In the rows, zero is written as 128.
One turn sends every row of this set to another row. A few are shown first. Where does it send the rows asked after them?
Q40: [129 124 136 142 141 116 157 145 100  90 109 134 133 159 172 139 122 157
 138 122 160 123 147 124 155 147  80 122 125 175 111 128 137 144 117 146
 130 157 145 116 137 117 118]
Q293: [109 149 126 113 151 104 169 103 116 126 112 113 119 157 146 147 134 161
 122 149 169 125 154  98 130 144  95 127 132 141 129 149 157 132 102 158
 154 120 137 135 133 129 103]
Q512: [111 153 127  97 155  98 153 145 102 105 130 119 110 152 154 154 131 157
 133 146 147 129 139 130 128 154 108 139 149 149 130 130 146 133 101 123
 138 126 158 129 136 134 102]
Q392: [120 132 113 146 155 116 151 152 126 117 135 104 132 143 142 106 116 157
 131 144 149 103 141 139 127 151 102 147 119 161 139 118 136 145 107 139
 147 137 154 158 134 100  96]
Q922: [119 136 110 136 154 119 145  83 103 110 102 133 125 161 142 138 122 163
 143 103 146 118 142 119 124 143  49 141 100 156 130 133 144 140 125 142
 132 135 137 139 137 134 147]
Q484: [124 123 114 122 144 106 148 134  89 121  80 114 123 163 145 157 111 163
 127 126 148 124 143 131 119 155 148 119 113 157 131 117 134 141 149 144
 151 138 144 128 138 171 116]
Q472: [115 133 100 116 151 143 144 119  96 110  81 131 113 167 150 162 126 167
 121 107 137 117 156 151 121 128  77 130 116 157 135 117 124 142 133 134
 144 136 137 129 137 121 121]
Q880: [117 167  92 122 141 108 145 110 103  97 112 112 136 153 153 112 136 160
 147 144 161 128 153 118 128 143 108 144 124 147 105 128 152 140 121 147
  99 141 145 133 124 153 110]
Q869: [119 135 105 122 146 106 117 144 121 101 103 103 115 144 132 124 122 181
 157 122 144 128 151 136  93 156 124 140 114 163 102 120 128 137 129 126
 130 128 147 121 136 145 123]
Q433: [114 121 104 112 166 157 137 152  84 107 123 113 117 165 142 134 140 173
 126 123 142 112 138 130 129 142 113 133 124 154 135 116 130 151 149 123
 138 133 138 149 153 152 105]
Q4: [108 121 102 156 163 124 144 109 114 119 113 132 121 141 157 170 118 175
 142 118 143 125 176 120 124 136 103 121  90 153 124 104 128 126 146 156
 141 152 131 163 151 137 108]
Q154: [115 116 118 136 152 119 140 133 155 120 137 137 120 150 150  89 121 158
 144 126 154 113 144 139 126 154 128 149 113 162 125 121 148 145 136 138
 137 137 162 129 152 154  88]
Q372: [115 135 110 112 156 101 159 122 117 137 114 114 104 179 163 107 130 155
 138 131 172 108 147 117 120 153 110 171 143 151 136 142 122 129 103 139
 133 138 156 131 139 145 118]
Q426: [103 133 118 135 167 114 152 152 117 106 111 105 110 178 139 135 128 167
 135 129 121 111 157 149 142 158 121 122 132 171 117 126 125 133 105 126
 133 162 137 124 138 138 105]
Q652: [104 140  84 115 148 140 141 117 104 108  91 131 117 157 139 165 137 178
 134 117 160 135 138 125 125 135  75 122  99 140 140 121 129 143 122 135
 136 127 154 124 119 140 102]
Q638: [114 144 129 124 148  80 148 121 119 125 108 116 125 151 172 103 123 159
 145 140 179 119 147 114 129 147  93 114 106 152 148 155 138 138 140 152
 141 115 133 154 116 145 119]
Q764: [116 134 112 128 154 112 139  71 111 118  99 115 124 169 141 117 122 163
 148 132 158 118 146 134 121 153 128  90 131 153 127 130 142 141 125 141
 155 138 154 150 144 182 102]
Q762: [106 128 101 113 143 112 150 112 114 135  88 128 138 149 139 141 141 176
 146 113 135 146 133 117 108 135 112 124 125 121 132 114 138 139 140 153
 143 115 129 159 116 147 110]
Q463: [121 142 119 129 147 116 147 131 136 120 136 109 124 146 144 105 109 166
 162 118 152 121 150 129 133 162 149 150 115 163 125 129 128 139 122 145
 134 142 156 145 144 180 103]
Q273: [121  93 111 125 154 106 137  90 149 112 129 102 125 162 162 139 132 163
 158 117 157 122 138 109 134 149 149 135 114 154 127 121 140 145 124 141
 138 139 144 146 151 140 120]
Q108: [107  86 107 154 162 121 138 117 116 122  92 122 140 149 132 126 123 179
 148 119 154 107 153 137 115 138 137 107 102 161 142 113 141 146 145 142
 134 145 131 144 125 147 124]
Q129: [117 125 105 136 152  87 133 125 134 121  95 108 136 156 142 126 107 144
 149  81 148 110 136 137 138 144 105 138 110 163 111 109 152 133 107 152
 128 138 153 138 114 151 120]
Q690: [114 165 122 113 161 116 165 139 122 125 112 133 109 155 167 141 135 161
 145 155 151 105 141 132 144 159 112 118 139 140 141 122 139 137 105 132
 155 119 164 134 147 150 113]
Q554: [136 143 135 127 156 119 158 105 145 126 140 111 103 138 160 111 122 168
 144 108 186 109 148 117 136 140 108 128 128 151 117 117 137 157 127 147
 144 139 154 160 156 160 106]
Q888: [120 111 111 146 150 114 149  86 110 124 149 116 126 167 152 140 121 163
 129 103 147 128 145 123 126 146  93 102 133 151 124 108 143 136 115 151
 123 135 136 148 139 100  95]
Q980: [ 98 147 144 130 175 113 149 130  93 116 102 127 129 159 163 150 133 172
 126 122 174 109 165 137 109 160  65 130 115 149 141 134 134 129 128 121
 130 138 152 147 131 135 109]
Q664: [143 129 103 129 154 121 166  93 128 125 122 122 116 175 175 104 121 140
 132 104 162  95 140 119 117 138 112 120 129 160 144 128 147 139 143 162
 137 132 125 156 135 136 115]
Q131: [104  94 116 165 157  99 170 100 119 138 112 128 124 143 155 114 112 170
 136 131 157 123 137 136 129 149 105 118 109 154 124 122 144 150 133 152
 120 165 140 162 137 123 114]
Q696: [112 156 127 142 144  84 147 107 104 123 133 118 120 154 153 138 107 175
 154 116 148 136 166 117 141 146  67 116 103 150 124 118 109 143 107 155
 130 124 148 149 130 134 117]
Q454: [137  95  98 161 171 111 150 115 121 114  91 144 146 165 125 146 116 173
 150 113 149 124 152 138 122 148 120 126 112 164 133 106 142 148 124 161
 121 147 149 136 128 141 123]
Q350: [131 149 138 128 149 123 161 118 118 121 121 128 112 154 146 143 134 160
 131 118 136 111 138 121 134 144  93 114 127 148 174 112 121 148 135 122
 176 148 141 142 137 149  98]
Q873: [111  98 120 134 149 142 153 120  99 112 116 145 107 160 152 114 115 177
 143 131 152 118 146 120 107 130  96 101 117 166 120 115 120 156 128 154
 169 133 147 151 162 130 106]

Q108 -> Q463
Q869 -> Q426
Q664 -> Q638
Where do these go?
Q40 -> Q873
Q980 -> Q4
Q129 -> Q392
Q454 -> Q154
Q131 -> Q554

